One vector is turned by the same rotation once a step. Each row is the vector after some number of steps, and that number follows the row.
The counts run from 0 to 323.
[-0.81 -0.31 -0.01 -0.21  3.38  0.93 -1.89 -0.25 -0.66 -0.61  1.61 -1.98
  0.48  1.56 -1.74  0.68 -3.28  0.30  1.57  0.92  0.48  0.69  0.83  0.37
  0.37 -0.07  1.05 -1.50 -0.42 -1.58 -1.33  2.04 -1.45  0.99 -1.14  0.27
  1.19 -4.63  0.88  2.28 -1.38 -0.24  2.26 -1.69 -0.65  0.39  1.50  0.40
 -1.11]
43
[ 0.91  2.15  4.19 -2.44  1.05 -1.88 -1.19 -2.43 -2.08  0.43  1.04 -0.17
  2.97 -1.08 -0.34  0.36  1.64 -0.59  0.57 -0.61 -0.39 -0.98  0.53 -0.74
  1.83  1.70 -1.46 -0.18  0.00  0.52  0.86 -0.96 -0.48 -0.54  0.53 -0.16
  1.71  2.84  0.23 -1.64  2.61 -3.27  0.17 -1.54  0.60 -0.06 -0.37  0.03
 -1.45]
1
[-2.62  0.77  2.90 -0.97 -0.84  2.56  1.29  1.30 -0.37  0.55 -1.02  3.08
  0.54  0.16 -0.98  2.01 -0.71  0.21 -0.07 -1.70 -0.42  0.54  2.72  1.02
 -0.90  2.78  0.23 -2.50  0.96 -0.38 -0.82 -1.47 -1.73  0.50  0.20  1.93
  1.13  1.64 -3.15  1.98 -1.38  1.26 -1.13 -0.38 -0.17 -1.15 -0.02  1.19
 -0.90]
10
[-1.83  1.29 -0.49  1.31  0.05 -0.84  0.92  1.61 -3.96 -1.17  1.62 -0.46
  1.13  0.27 -0.16 -3.89 -2.18  1.32  1.45  0.19  3.29 -0.04  0.89  0.14
 -0.60  1.69  2.31 -0.96  2.71 -0.03 -0.17  0.81 -1.98 -0.24 -0.87 -1.72
  1.16 -0.26  1.04  1.75  2.66  0.27  2.44  0.00 -1.56  0.54 -0.02 -0.82
  0.41]
49
[-0.28 -0.25 -1.83 -0.31  0.46  0.83 -1.40 -0.53  0.23 -1.12  2.08  1.91
 -0.74  0.84 -0.18 -0.69 -0.95  3.25  0.41  0.26  2.37 -1.63  1.95 -1.73
 -1.11  1.80 -1.10 -1.32  0.34 -0.67  1.02  1.55 -3.65  1.64 -0.98 -0.85
  1.18 -0.35  1.61  0.79  3.01  2.63 -0.50 -0.94 -2.69  0.70 -1.70  1.00
  0.82]
257
[-3.29  0.55  2.25 -2.31 -0.05 -1.05  3.27  2.01  1.18  0.45 -2.33 -0.93
  1.11  1.07  0.24  3.12 -0.65  0.14  0.58  0.92  0.80 -1.63  0.08 -2.12
 -1.91  0.09  2.45  0.84  0.36 -2.60 -0.37 -0.68 -1.58 -1.50  2.15 -0.89
  0.46  2.86  0.23 -0.16  0.98  0.45  1.30  0.22  1.13 -0.89  0.11  1.29
  1.08]
296
[ 0.29  3.93  1.24  2.11 -0.83  0.24  0.21 -2.13 -3.36  0.68  1.35  0.39
  0.13  0.65  0.30  0.60 -0.49  1.90 -0.19 -1.15  0.85 -1.00 -1.29  4.21
  0.41  0.25  0.55 -2.31  0.23  1.62 -1.04  0.35  2.08  0.55 -0.07 -0.19
  0.99  0.46  1.05 -0.79  3.17 -0.35 -1.11 -2.71  0.37 -0.93  1.86  0.17
 -1.63]
136
[ 0.40  1.13  0.91 -1.68  1.59  2.65 -1.53 -2.78 -1.06  1.44 -1.25 -1.13
  1.64 -0.13 -0.38  3.10  2.56 -1.04  0.49  0.23 -0.64 -1.53  0.36  0.62
  0.37  0.64 -3.43 -2.42  0.37 -0.85 -1.55 -2.08  1.38  1.87 -0.43  2.22
  1.46  0.66 -2.45  1.14 -0.64  0.17 -0.02  1.69  0.87  0.67  1.46  1.40
  0.16]
214
[-0.75  1.10  0.56 -1.22  0.22  2.51  0.35  0.31 -1.32  1.14  2.12  1.82
 -0.21 -1.18 -1.98  2.06 -1.60  0.24  2.09 -1.41  0.42  2.18  3.03  0.33
 -0.86 -0.08 -0.28 -0.38  2.57  1.09 -0.44 -0.32 -3.94 -1.32 -0.79 -0.37
  0.88  0.60  0.25  1.09  0.16 -0.75 -1.17 -1.79  0.48 -2.08 -3.78 -0.43
  1.91]
147
[-2.50  2.35  3.98 -1.95 -0.14 -0.83 -1.89  1.25  0.53  1.58 -0.48 -0.86
  0.37 -0.66  0.00 -1.49  0.06  0.50  2.12 -0.51  0.12 -0.17  1.65 -2.63
 -0.80  1.36 -0.11  0.43 -1.24 -1.62 -0.61  1.24 -3.45  0.46 -0.90  0.83
  1.10  2.03  1.28 -0.03  0.53 -1.29  1.69 -1.00 -1.92  1.16  1.04  0.64
 -2.10]
183
[-0.53  2.26  1.50 -1.29 -1.22  1.24  2.01  1.92 -1.33  1.94 -1.37  1.27
 -3.10 -0.90  0.27  1.78 -0.65  1.04  1.40  0.22  0.68 -0.67 -1.76  0.28
 -0.07 -0.64  0.27 -1.38 -1.22 -2.78  1.49  0.13 -2.15  1.39  1.14  0.32
  2.40  3.06  1.89 -0.18  1.49  0.91 -1.26 -1.17 -0.10  1.75 -0.66  1.90
  2.44]
84
[-1.12  0.51  2.44 -1.42  0.63 -0.91 -0.92  1.12 -2.50  0.52 -1.67  0.66
  0.49  1.42 -0.72 -1.23  0.25 -1.01 -0.39  0.79  2.06 -0.02  0.92  1.63
  0.80  2.69  0.12 -2.89 -0.58 -0.77  0.42 -2.64 -1.34  1.28 -1.62  0.03
  0.70  2.16 -1.70  1.60  1.06 -1.47  3.01  1.55 -1.06  0.74  3.27  0.25
 -0.78]
188
[-3.22  2.35  4.35 -0.33 -1.34 -0.61  0.68  0.39 -1.52  1.90 -1.01 -0.13
  0.01 -0.69  0.02 -1.73 -0.16  0.69  1.46 -0.36  1.54  0.01  1.61 -0.70
 -1.10  1.98  0.39 -0.65 -1.15 -0.86 -0.32 -0.56 -2.81  0.10 -0.58  0.55
  0.02  3.41  0.19  1.07  0.63 -1.86  2.85  0.00 -1.13  1.18  2.00  2.01
 -2.36]
185
[-2.67 -2.25  0.32 -2.17 -0.07  1.23  1.56 -1.34  0.36 -0.85  0.18  1.23
  0.81  0.43  0.41  1.24 -0.87  0.82 -1.17 -1.45 -0.37  0.01  2.09 -3.15
 -1.23  1.65  0.10 -0.24 -1.14 -2.77 -1.88  0.19 -3.28  1.16  2.18  0.91
 -1.43 -0.47 -0.33  2.07  3.20  0.87  0.01 -1.33  0.89 -2.21 -1.86  0.87
 -0.09]
121
[-3.51 -3.78  0.75 -0.50  1.68 -1.31 -0.55 -0.01 -0.36 -1.43 -0.89 -0.17
  2.10  1.47 -1.58  1.00  0.81 -2.52 -1.88  0.72  0.21 -1.22  0.27 -1.25
 -0.24  1.38 -0.64  2.49 -0.93 -2.90 -1.58 -2.05 -0.23  0.71  0.52  1.71
 -0.98 -1.09 -0.67  1.18 -0.58  0.87  2.15  3.33  0.80 -1.87  0.77 -0.12
  0.29]
302
[-1.88  0.44  2.70 -2.43  1.96 -1.49 -3.22  0.07 -0.04  0.59  0.14 -1.17
  0.96 -0.08 -1.46 -0.11 -0.56  1.05  2.33  0.23 -0.72  0.35  1.23 -2.84
 -0.38 -0.36 -0.92 -0.15 -2.39 -2.16  1.09  2.01 -2.94  0.57 -1.73  1.25
  1.06  0.31  1.85 -0.45  0.36 -1.64  0.58 -2.05 -1.79  1.84  1.04  1.07
 -1.60]
181
[ 0.35 -0.91  0.89 -1.70  1.50 -1.21 -1.70 -1.36 -1.52  0.35  0.90 -2.00
  0.75 -0.37 -1.35  0.43 -0.49  0.38  2.03  1.17 -0.08  0.50 -0.38 -2.50
  0.64 -1.44 -2.05  0.48 -2.28 -2.01  1.99  1.00 -1.96 -0.14 -1.40  0.09
  0.38 -0.20  2.98 -0.11 -0.39 -4.24  1.73 -1.64 -1.73  1.29  0.51  3.38
 -1.32]
179
[-1.02  1.37  0.26  0.36 -0.32  3.58  1.05  1.64  0.24  1.05 -0.29 -0.20
 -0.20  0.55  0.23  3.14 -1.75  0.27  1.06  0.28  0.07 -1.16  1.25  0.75
 -2.04 -0.62  0.12 -2.08 -1.16 -2.95 -2.74  2.16 -0.06  1.79  1.71  2.36
  1.88 -1.83 -0.73  1.87 -3.14  2.32 -1.10  0.30 -0.06  0.38  1.57  1.28
 -0.18]
219
[-3.73  0.79  1.52 -0.82  1.82 -1.10  1.49  0.03  0.19 -0.60 -0.24  0.94
  2.14 -2.95 -1.78  1.62  0.48 -3.35  0.27 -0.86 -1.22 -0.12  0.63  0.54
 -0.78 -0.06  1.51  2.22 -2.00 -0.38 -1.38 -0.85 -0.69 -0.11 -0.76  1.60
 -0.88 -1.58 -0.13 -1.08  0.76  2.56  1.98 -1.31  1.24 -2.35 -2.09  0.57
 -0.10]
96
[-2.00 -3.51 -0.73 -2.56  0.43  1.14  1.62 -2.24  0.75 -0.58  0.67 -0.39
  2.78  2.41 -0.74  1.39 -0.84  0.21 -0.52  0.76  0.98 -2.82  2.06 -1.98
 -2.30 -0.50 -0.54 -1.83 -0.91 -2.48  0.72  0.78 -2.06  0.67  2.56  0.08
 -0.70 -0.16  0.44  2.86  0.65 -0.46 -0.55 -0.90  0.48 -0.17  0.42  0.97
  0.36]
118
[-1.78  3.25  1.94  0.38 -0.91  0.70  0.75 -2.42 -1.46  2.30 -0.26 -0.03
  1.61 -2.73  0.26  1.16  3.53 -0.54  1.42 -1.74 -1.32 -2.02  0.43 -1.60
 -2.29  0.26 -1.98  0.22  1.62  1.61 -1.32 -0.44  0.30 -0.98  0.77  1.74
  0.13  3.83 -0.53 -0.55 -0.28  0.26 -1.03  0.35  0.62 -0.87 -0.46  1.38
 -0.69]
210
[-2.67 -1.58 -2.12  0.80  0.36 -0.90  0.95 -0.94 -1.64 -1.35  0.62  0.96
  1.77 -1.69 -1.13 -1.05 -0.82 -1.84 -0.87 -0.94  1.22 -1.43 -1.50 -1.43
 -3.51  1.36 -0.26  1.51 -3.40 -2.32 -0.97  0.57  0.29  0.68 -0.06  2.17
 -1.17 -1.83 -1.30  0.03 -0.50  2.33 -0.17  0.67 -1.99 -1.32  0.20  3.19
 -1.73]
306
[-0.18  2.05  1.71  0.44 -0.55  1.26  0.28  1.23 -0.07  0.65  1.43 -0.58
 -0.11 -0.71  0.42 -0.15 -1.53 -0.86  1.01  1.21 -0.32 -3.01 -3.28 -1.09
 -3.56  1.74  0.48 -0.16  0.81 -1.60 -0.88  1.62  0.36 -0.54  1.25 -0.77
  3.74  1.05 -1.48 -0.77 -1.57 -1.23 -1.91 -0.41 -1.37 -0.16 -0.12  1.35
 -2.37]
108
[ 1.75  0.64 -1.26 -1.62  0.00 -3.58 -1.21  1.48 -3.74 -0.09  1.39 -2.55
  1.78  0.74  1.16  1.62  0.42 -0.15  0.87  0.86  1.01  1.76  0.29 -0.70
 -1.21 -2.35 -2.22  1.17 -0.82 -1.83 -1.24  0.61 -1.53 -1.66 -0.66  0.54
  0.41  0.01  1.87 -2.31  0.93 -3.04 -0.58  0.37 -0.36 -1.04 -1.10  0.73
  0.30]
175
[-3.12 -1.21 -1.43  2.18 -1.09  0.59 -1.44 -0.07 -0.28 -0.36  1.35 -1.53
 -1.77  1.04 -0.41  0.89  0.17 -1.13 -1.31  3.71  0.67 -2.20 -2.18  3.04
 -2.09 -1.13 -0.81  3.65 -0.28 -0.74 -0.11 -1.98  0.13  1.95 -0.61  0.24
  0.53 -1.61  0.48  0.03  1.05  0.35 -0.05  3.09  0.21 -1.11 -0.18 -0.45
  1.19]
166
[-0.39  1.09  0.36 -0.85  0.05  1.66  0.50  1.67 -2.78  1.11  1.05  0.83
  0.91 -1.19 -1.98  1.76 -0.44  0.72  1.62 -1.18 -0.22  3.43  3.23  0.13
 -0.50 -0.43 -0.15 -0.46  3.04  1.12 -0.84 -0.43 -3.63 -1.42 -1.01 -0.12
  0.38  0.40  0.35  1.43 -0.64 -0.78 -1.30 -0.90 -0.16 -2.16 -3.33 -0.71
  2.13]
148
[-0.72  0.89  3.03 -0.24 -0.84  1.15 -1.52 -1.90 -0.27  0.37  2.17  0.48
 -0.37  0.97 -0.24  0.83 -1.18  1.45  0.15  0.83 -1.84 -1.88 -0.30 -0.02
 -1.02  0.08 -1.48 -0.97 -2.05 -1.34  1.31  0.89 -0.31  1.60  1.55  2.08
  3.31  0.92  0.78 -0.52  1.26 -2.48 -3.40 -3.52 -0.54  1.92  0.62 -0.18
 -1.89]
318
[-0.35  0.65 -0.08 -1.88  0.81  3.91 -0.97 -1.58  0.26  1.53  2.19  2.16
  0.52  0.03 -2.31  1.66 -2.69 -0.42  2.21 -1.61  1.79 -0.15  1.09  1.70
 -1.22 -0.31  0.17 -0.90  1.52  0.69 -0.04  1.38 -3.64 -1.12  0.12  0.08
  0.96 -0.78  0.36  0.25  0.44 -0.83 -1.27 -1.66  0.94 -0.97 -3.14 -0.51
  2.29]
145
[ 0.72  1.33  0.49  0.42  1.40 -0.33 -0.62 -0.24 -4.08 -1.61  0.26 -1.03
  3.57 -2.95 -0.41 -0.07  0.34 -2.59  0.90 -0.20  1.69 -0.45 -1.75  1.06
  0.44  2.33 -1.25  1.70 -0.03 -0.56 -1.47 -0.60  1.38 -0.66 -0.73  0.05
  0.61 -1.50 -2.71 -1.87 -1.31  0.55  2.72  2.50  0.09 -1.02  0.18  2.44
 -0.17]
101
[ 0.39 -0.84 -0.31  1.11  2.61 -1.20  1.69  2.08 -3.51 -0.86  2.29 -1.66
  0.08  1.16 -0.04 -0.67 -1.00 -1.14 -0.94  0.87 -0.38 -0.44  0.02  0.26
 -0.11 -0.51  0.96 -0.92  1.69 -3.15 -2.26  0.60  0.53  1.15  1.70  0.75
  2.05 -1.63  2.26  1.92  1.28  0.41  0.23  0.27  1.80 -0.08  1.16 -3.47
  2.29]
226
[-1.13  1.43 -0.92  2.80 -0.20 -0.54  3.78 -0.85 -1.68 -1.02  2.15  0.29
  0.02 -1.34 -0.01  0.42  0.51  1.40  0.00 -1.10 -0.28 -2.85 -0.80 -1.65
 -0.81  0.49  1.05  1.35  1.03 -0.64 -0.30  1.93  0.84  0.88  2.37  0.10
  1.16  0.26  3.22  0.27  1.60  4.07 -1.37 -1.29 -0.03 -1.52 -1.35  0.37
  1.60]
22
[-2.63 -1.06 -0.72  1.63 -0.42  0.33 -2.53 -0.15 -0.67 -0.53  0.79 -1.69
 -1.69  1.78 -0.46  1.46  0.68 -0.25 -1.71  3.56  0.69 -2.30 -2.40  2.60
 -1.27 -0.33 -0.51  3.03  1.09 -1.26 -0.85 -2.96  0.51  1.72 -0.67 -0.13
  0.92 -1.37 -0.21  0.13  1.95  1.08  1.27  2.98  0.53 -0.80  0.02 -0.93
  1.38]
165
[-1.15 -0.38  2.99 -2.23  0.39 -0.56 -1.31  1.23 -1.25  0.41 -1.11  0.67
 -0.18  1.24 -0.99 -1.09  0.28 -1.63 -1.86  1.59  1.25 -0.58  1.13  2.47
  0.90  3.05 -0.23 -2.37 -0.30 -0.91  0.40 -3.37 -0.99  2.19 -1.37  0.21
  0.79  1.46 -1.96  2.39  1.11 -0.24  2.63  1.77 -0.86  0.42  2.34 -0.44
 -0.56]
189
[-2.62  2.22  0.75 -1.61 -1.16 -0.02  0.98 -0.40 -1.48 -1.30  0.03 -1.43
  2.53 -3.28 -0.01 -1.73  0.67 -0.45  0.56 -0.89 -1.49 -0.42 -0.85 -0.54
 -1.24  0.07  1.73  1.75  0.87 -0.29 -0.45  1.37 -1.26  1.25  0.86 -0.93
  0.08  0.01  0.35 -0.65  5.30 -0.84  0.15 -1.43  0.49 -2.00 -2.46 -1.81
  0.78]
234
[-1.50 -1.91 -0.24  0.68  2.05 -1.50 -3.35 -2.72  0.68  1.62  0.70  1.17
  0.05  2.88 -2.99  2.76 -0.92  0.28  0.74 -1.25  1.81 -1.02 -0.05 -0.02
 -0.32 -0.03 -1.34  1.08 -1.50 -0.13 -0.37 -0.29 -0.90 -1.58 -1.92  1.45
 -1.44 -1.26  1.66 -0.02 -2.16  0.32 -0.12  0.37 -0.91 -1.34  1.87  2.22
 -2.11]
68
[-1.52  2.15  1.19  0.75  0.91 -1.77  0.85 -1.96 -1.52  2.47 -0.81  0.33
 -1.24  0.45 -0.31  3.90  0.88  0.08  0.68 -1.48  1.26  1.03 -0.61  3.10
  1.52 -1.89  0.47  0.88 -1.36  0.32 -1.31 -1.93  0.17 -0.83 -1.94  1.59
 -1.85  0.35  2.51 -0.75  1.77  0.91  2.50 -0.52  1.92 -1.71  1.61  1.96
 -0.56]
273
[ 1.03  4.03  1.45  1.79 -0.04 -0.30 -1.23 -2.81 -2.52 -0.06  1.33 -0.06
  0.83  2.02  0.37  1.24 -0.08  1.33 -0.08 -0.52  0.96 -1.03 -0.93  4.90
  1.14  0.30 -0.19 -1.84  0.70  1.80 -0.50 -0.25  1.61  0.32 -0.19 -0.06
  1.36  0.45  0.59 -1.25  4.15 -0.48 -1.24 -1.90  0.79 -0.58  1.69 -0.86
 -0.64]
137
[-2.16 -0.11 -0.13  1.27 -0.01  1.48 -1.75 -3.20 -2.84 -0.48  1.05 -1.70
  1.55 -1.39 -1.01  0.19  2.51  0.02  0.21  0.32 -2.69 -1.87 -1.49 -0.53
  0.09 -1.66 -2.39  2.36  1.97  0.26  0.39 -1.27  1.77  1.93  0.68  0.45
  0.52  0.34  0.69  0.17  2.95 -0.98 -1.60  1.11  1.66 -0.32 -0.72 -1.46
  2.59]
28
[ 0.31  1.00  2.18  0.85 -1.22  2.39 -1.79 -1.97 -0.01  0.87  3.21 -0.72
  0.47  0.56 -1.96  1.32 -1.21 -0.50  0.10  1.44  0.74 -2.39  1.73  4.87
  0.41 -0.44 -1.60  0.18  0.26  2.17  0.25  0.56 -0.26  1.01  1.47 -0.24
  1.01 -0.80  2.35  0.26  0.07 -3.06 -1.60  0.18  0.94 -0.75 -0.74 -1.55
  1.59]
141
[-0.26  3.10  0.36  0.22  1.54  0.83 -1.63  1.53 -2.22  0.41  1.98  2.39
 -0.48 -2.35 -0.42 -0.47 -0.82 -2.03  2.73  0.64  1.37 -0.31 -0.32  0.98
 -1.80  1.26 -0.37  0.10 -0.19 -0.30 -0.24  0.07 -2.55 -0.67 -2.96  1.44
  3.26 -0.75 -0.76 -2.82 -0.03  2.06  0.26 -0.48 -1.42  1.13 -2.28  0.63
  0.73]
283
[-0.77  0.57  3.12 -1.80 -0.88  1.35  2.32 -2.31 -2.46  2.07  1.64  0.67
  0.38  1.22  0.67  0.55 -0.78 -0.59  0.09 -0.86  1.10 -0.44  2.81  0.95
 -0.25  0.08 -0.14 -2.56  0.79 -0.51 -0.67 -1.06 -1.76 -0.96  2.52  0.94
  0.21  3.34  0.30  1.50  1.84 -3.54 -0.53 -0.98  2.36  0.26  0.39 -0.22
  0.70]
323
[-2.79  0.39  0.14 -0.83 -1.66 -1.35 -1.78  0.83  0.54  2.97 -2.80  0.74
 -1.51  0.60 -2.06  2.76  0.89  1.39 -0.93 -1.17 -1.51  0.31 -1.63  1.14
 -0.07 -2.83 -0.03  1.14 -1.88 -1.18  0.62  0.21 -0.40  2.27 -0.98  0.65
 -1.25  1.18  2.93  1.47  1.11  0.29 -2.63 -0.47 -1.29 -1.95  0.88 -0.38
  0.47]
268
